In the rows, zero is written as 128.
One hidden turn or mirror swaps the rows below in pairs. Which row is each named row swapped with?
The rows were stretched afterwards, more along some directions than others.
dudur: [140 167 160 112 162 113 115 125 139 115 103 121  98 134 163 133 128 118
 111]
vukuf: [129 188 141 126 152 127 103  95 120 147 110 147 153 158 105 140 109 119
 142]
gitip: [167 163 152 133 161 144 101 118 122 142 119 118 111 145 117 140 109 113
 122]
nakof: [119 183 159 118 128 116  99 119 127 123 104 110 132 123 132 122 129  95
 110]
fim: [132 154 124 110 160 143  80 113 127 100  98 127 122 139 119 117 149 104
 115]
piduz: [147 160 163 133 148 155 114 128 128 158 111 114 133 129 135 126 129 114
 118]
lin: [120 177 155 101 184 123  95 130 116 123 104 125  98 168 161 152 116 100
 127]
kezu: [147 154 120 120 150 125  84 116 120 124 116 142 137 163 104 130 145 101
 135]
gon: [128 162 141  97 140 131 129 139 132 139 118 135  62 135 141 138 139  97
 144]
Sifeg: [145 163 150  96 137 124 101 125 115 137 110 109  75 126 152 128 134 115
 124]
Vel: [148 146 136 102 100 120 128 126 133 142 112  95 134 124 112 129 114 113
 117]
razu: [147 133 135 136 118 143 113 117 134 136 135 110 133 126 121 100 141 126
 132]
zikeb: [143 142 181 134 158 139  93 121 128 130 132  90 120 137 164 119 131 134
 121]
Dovok: [132 165 114 118 147 138  86  90 115 113 121 126 150 159 115 108 112  99
 138]
Nuz: [155 176 170 147 174 130 101 127 103 131 138 103  99 137 167 158 106 115
 152]
Nilak: [104 189 147 119 176 135  80 101 124 119 116 161 126 166 134 119 106  95
 133]
rini: [121 161 138 101 114 121 108 121 139 121  93 115 156 113 141 109 138 102
 104]
Bar: [144 147  97 100 103 110 111  94 121 130 137 112 155 134 102 114 131 110
 120]
dopop: [153 134 151 128 127 140 106 130 142 126 128 105 121 126 136 104 148 123
 141]
tev: [120 204 135 116 173 128  83  99 103 107 123 151 123 162 131 136 137  91
 141]
tibiz: [127 185 163 129 168 128  98 107 107 155 104 130  86 152 145 141 141 103
 151]
Mugin: [141 164 159 115 148 126 125 133 112 121 131 106  95 126 190 138 113 114
 140]
rane: [150 144 148 113 156 116 117 128 135 125 123 142 116 167 153 137 111 122
 145]
mepus: [119 154 132 112 163 128 107 118 123 137 121 171 116 168 111 130 114  94
 126]
Tesun: [138 177 118 105 132 107 123 127 120 100 160 119 119 153 123 145 107 119
 139]
Ladus: [133 135 124 114 159 111 104 139 134 115 135 147 117 174 119 154 114 103
 143]
pegi: [152 172 110  98 117 130  87 105 109 124 117 115 153 130  87 112 129 107
 112]
Dipa: [120 185 135  88 135  92 138 100 122 111 131 129 105 154 155 155 113 108
 141]
repi: [143 194 158 132 187 113 107  94 113 136 139 121  98 154 153 164  85 113
 155]
nuge: [136 198 160 114 157 123  91  90 109 125 104 108 107 134 143 141 118 105
 120]
Kugo: [132 131 139 117 145 141  96 150 131 124 126 127  88 135 125 120 147  98
 125]
Tizu: [152 155 134 108 105 111 110 113 127 149 119  83 124 122 118 125 119 125
 131]
kulap: [116 170 116  99 131 144 109  97 110 119 128 133 131 141 113 124 123  92
 141]
dimi: [117 147 121  81 120 121 143 132 147 119 100 127 142 157 119 131 112 105
 118]
vobud: [141 152 145 117 135 144 107 120 116 150 144 134  84 124 139 128 140 101
 142]
fopat: [130 209 170 151 173 133  97 108 121 146 110 152 141 162 141 133  98 106
 137]
Gosus: [134 195 135 105 151 108 114 144 130 105 125 153 119 154 135 145 116 106
 132]
gidi: [138 183 169 140 169 131  86 104 118 158  97 121 136 161 141 131 120 114
 127]
Vofo: [117 160 155 103 155 133 126 139 143 117 128 111 117 170 140 140  94 120
 125]
ruru: [121 159 127  92 143 114 103 126 130 111  80 136 123 154 124 127 153  87
 131]
Viguk: [139 160 116 130 137 120  88  84 131 115 110 108 179 140  95 114 122 122
 106]
kek: [116 183 163 126 165 118 113 132 127 126  98 156 146 143 127 148 117  96
 113]
gel: [136 172 137 121 135 124 137 115 116 140 149 132 102 146 135 146 119 118
 151]
piz: [114 169 126  94 160 146 125 132 134 127  94 152 113 158 120 140 128 103
 130]
kires: [112 163 147 100 131 133  91 109 136 102  95 122 136 128 123 111 161 104
 115]
dar: [137 177 114 121 176 126  97 112 130 102 111 141 147 149 117 134 113 103
 136]
Gosu: [113 179 113  91 143 127 101  96 132 121  92 143 134 142  69 139 134  96
 109]
Dirub: [101 161 158 102 168 117 113 127 144 125 131 137 103 183 140 152 105 114
 137]
favi: [105 167 131  88 118 100 128 122 145 110  99 116 123 126 136 131 143 100
 124]
feve: [132 178 167 120 180 109 100 153 120 103 131 143  90 142 166 168 113  99
 140]

Viguk swaps with gitip
rane swaps with vukuf
dar swaps with repi
Nuz swaps with Dovok

